One turn sends every row of this set to another row. A few are shown first. Where does it send the rows asked after them?
mev: [ 12  -9  -5   9 -15  -6  -5  -3  -5  -4  -1  22 -21 -16 -11 -23  -5  19
 -17  -9   5   4 -11  44  12  -8   5 -10   6  29  -4  -4  -1  30]
liv: [-15   4   0  24  -1   4  -1  10   7  -7  17   9  -8  28   1 -18  -1  18
  -3 -15  -7  14 -11 -14 -18  21 -30   6 -23  19  -5  22 -21   3]
kem: [-15  13 -26  -4  -7 -34   9   5   2  -2   3  20  13   7   3   0  28  12
  -1  -1  -5  37  -3  15 -14  -4  31 -18   7 -14 -21  -3  -3  12]
bepa: [-13   7   8  10  20 -20  15   9 -12  16   3   9  -4 -10  -3   6  43  17
 -10   3   4  30   1  -3  -5 -17  33 -17 -13  -6  -5   6  -7   8]
Vaf: [  5  17  -3  -5   7   2   7 -11  36  -5  -3 -13  -8   8   5   4  -1   2
   5  32 -16 -11  17  19   8   0  -1 -29 -18 -14 -27  -1   7  -7]
kuv: [  3  12  16   1  -1  -9 -11   2 -13  11   0   8  -6  -6  -8  28   7  14
  12  -8  30 -13   2 -15   4  12  13  -1 -31  41 -16  13  -4 -16]
kulot: [  0  -3  26  19   8  10   2   4  30  -9 -21 -11   6   3   4   1  -4   8
  -5  -8 -10  30   6 -10   3 -17 -12 -20 -37  -4  -1   2 -11  -5]
baz: [ -2 -33 -17  -7   0   1  11  16 -20  34 -12  22   5  -5  26  -5 -21 -15
 -12  -4  14  10  24 -21   9 -21 -10  14  -8   0  -4  13  -2  -4]
gizi: [  4  13 -13 -11 -31 -24 -18  -4   0 -15  -6  23   8   6  -7  24  -5   6
  27 -16  26  -4   0  -1  -3  28  15   2 -10  23 -28   4   5 -12]
betan: [ -6  -9  -9  25   1  -4  -9   6   3 -13  27 -11  -8  21 -18 -15   3  19
  -2  -6   6 -24  19   0  -5  22 -17   0 -39   2  -8  19  -7   3]
Mak: [ 15 -21  -9 -29   6   3 -10  27 -36  -7  11  19 -22  -4  13  -1  -9 -21
  -4   5  14 -21  16   1 -13   4   9  15 -13 -27  -3   2  -4  -7]
Dobug: [ -4 -18 -27   1  -6  12   4   9 -10  28 -24  18   5 -19  33  -6 -14 -27
  -8  -4  11  22   4 -16  10 -20  -7  15   6  -8 -16   1  -4  12]
nebel: [  3 -10  -2  34  -8 -24 -16  14  30  13  -5  18  11  11  -8  -9  -3 -14
 -17 -21  13 -17  16  14  21   1  13   6  16  20  -5   3  17   0]
Beru: [ -1  15  18  -3 -12  -9  10  23   0  13 -13  31 -12 -20  -6  16  17  23
   7  -4   9   9 -13 -10  -2  19  18   8  -3  32 -20  28 -10   7]
larog: [ 18  -3   8 -11  15  -4  -8 -27 -27  -9   0  12 -36   4 -13   3  -3   1
  -3  -1  -5  37 -12  17   1  17  23 -17  -1   0  23   7 -10  -3]
bifip: [  8  -1 -13 -20  11  22 -12  12 -26   3 -11   8  -8 -27  21 -19   2 -32
 -12   7  12  -5  -6   7   3 -14   4   8  -1 -19 -29 -17  -8   7]
vuniz: [ 36   0 -18   8   0 -14  -9  25  26  16  21   8  -5   9  -9   6 -12 -21
  -3  40   7  10   2 -26   4   6  -1   4 -15  -3  -7  -2  34 -14]
Navu: [  2 -30 -27 -13  -8  -8   8  25 -23  22   6  30 -12  10  29   6 -25 -18
  -5  -2   6   6  17 -16  -1  -5  -7  21  -5  -6   3  20  -7  -9]
sekis: [ 29  -4 -29  24  17   7   2  -5  -7  -6  10  27 -16 -12  -8 -37  -8   2
   8   0  10  21 -30   3 -22 -14  -8   3 -33   4  -8  11  14  17]
lod: [ 48  -9  -1  -8   2  -3  -7  19  11 -10  -2  25  -9   2  -6   2 -20   1
   1  34  10  29   6 -20 -11  12  -4  -9  -8 -19   4   2  41  -2]
Reda: [  8   4  -3  13  26 -23 -18  -3   6  14   3   9 -12  31  -1  11  -1 -33
  -4  -3  -1  16   9 -10  11  22  22  -4   7   9  11  12  -2 -43]
vutom: [ 32  -8  -5  -8   2 -31 -13  13  -1 -16 -12  18 -10   5 -27  -7 -13   1
 -12  -2 -24  23  22  17  19  18  27 -13   2  -5  -5   7   0 -21]
Viru: [ -6 -15   7   3   4  -6  19   3  23 -13 -12  -4  -4  25   3   7 -21  21
   9 -19  -5  20 -10  12  -9  -2 -31 -10 -28   6  -4  26 -10  10]
Kuzu: [  8 -28 -14  13 -10  -7  11  -2  25  21   9  29   4   5 -27 -25  -6   0
  -2  16  11 -18 -25 -10  -2 -10  -7  18  -3  -8  -9   8  31  12]
setop: [ -6   9   4  -2   7 -30  18  28  13  24  -8   3  -7  -7  -5  31  19  12
   6 -13  12   7 -12  14   5  -3  29   1 -17   1 -11  28  -3  15]
Raf: [  6  21  11   6   4  -7 -24   4   2   8   9   0 -14   4 -11 -10 -18  -9
 -11 -35   2  16 -24  32  21  -3  26   1 -16  -4   7 -13 -11  -4]
bonum: [ 34   8  15  -5  31   9 -10   8   2  -1   1  19 -11  11   2  -4 -25  -4
   8   9  20  34 -18 -12 -21  -1  -4  -8 -20 -22   8   3  30 -14]
Kope: [-15  10 -20  -7   8 -32  -7 -18 -12  -3  13   4  20  24  -4  11  15   4
   4  -6  23  13   6  10  -8 -11  28 -26 -14  -9 -22 -16   8 -13]
salur: [  6 -20 -14 -16  -7  -3  -6  37 -30   5  15  34 -16   3  21  -5 -10 -16
 -10   0   2  -4  20 -20  -9   7   4  25  -8 -17   4   9 -11 -17]
kul: [  3 -16 -29 -10   5  12   1   1 -15  15 -21   2  -2 -26  27  -4 -10 -34
  -3   3  18   3  -1   7  10 -20  -6   6  -1 -13 -26  -8   0  16]
tibut: [ -8  11  -3  -2 -17  -8 -21 -22 -23 -17   2  32  14   8  -5   0  17  12
   6   1  20  13   7 -18 -16  13  19 -19  -2  14 -21 -19   1 -19]
nena: [ 33  16 -13   2  26  -2  -4  18   7  -8   8  25  -7   2  -6 -34 -34   2
   7  -7   7  26 -27  12 -15 -10  -9   0 -30  -8 -14   5  20  -5]
Tef: [-10   0 -13  11 -16   3  -4 -15  16 -15  17   4 -17  22  -8  -1   6  11
  14  12   2 -23   9   4 -15  42  -6   2  -4 -23  -9  20   5  14]
fof: [  7 -26  -4  10   8 -18   2 -16   1   3 -14  35 -14  19  -2   1   7  -3
  -8  20   5  -3  20   4   3  16   4 -19  32  31   1  24  13  -9]
Ledob: [ 10  -3 -17 -32   5  14 -13  20 -25  -6   0  18 -21 -11  23  -8  -6 -33
  -2   6   9 -13 -10   7 -10   7   7  15   4 -31 -18  -8  -7   3]
sabaf: [ -7  -4  -2  41   5   0 -16 -21   0  19  10   8 -23   4  11   4   8 -19
  -8 -11  26  -1 -14  13   3  -2   6  -3  10  32  19   0   0  16]
numul: [ 12 -13 -11   9   1  -3  10  -2  14  32  21  20 -13  16  -9  -9   0  -9
  -5  47  10  -5 -18 -30  -4  -3 -10   5   0   9  -4   8  31  -7]
pud: [  7  16  -4  12  -6  11   6 -12  40 -15 -17  -1 -13   2  23  11   3  -4
   8  22 -26  34   0   0  -4   5  -5 -22 -10  -6  -9   0  -9   3]
Pubo: [ 15 -15 -22  37   7   5  -3  -9  11  12  15  14  -3  -5 -19 -24  -4 -14
  10 -10  20  -3 -30 -13  -7 -17   1  19 -30 -13   2   6  22  16]
Kife: [-13  23  16   9   1  18 -10 -14  26   1  11   3  -7  15  -4 -19  16   4
  -1  24  -7 -20  11  -9  -4  23   4 -10  -3 -26 -15  -5   0 -14]

kuv turns into Kope
bifip turns into baz
Now find these:
lod turns into sekis
nebel turns into vutom
betan turns into Vaf

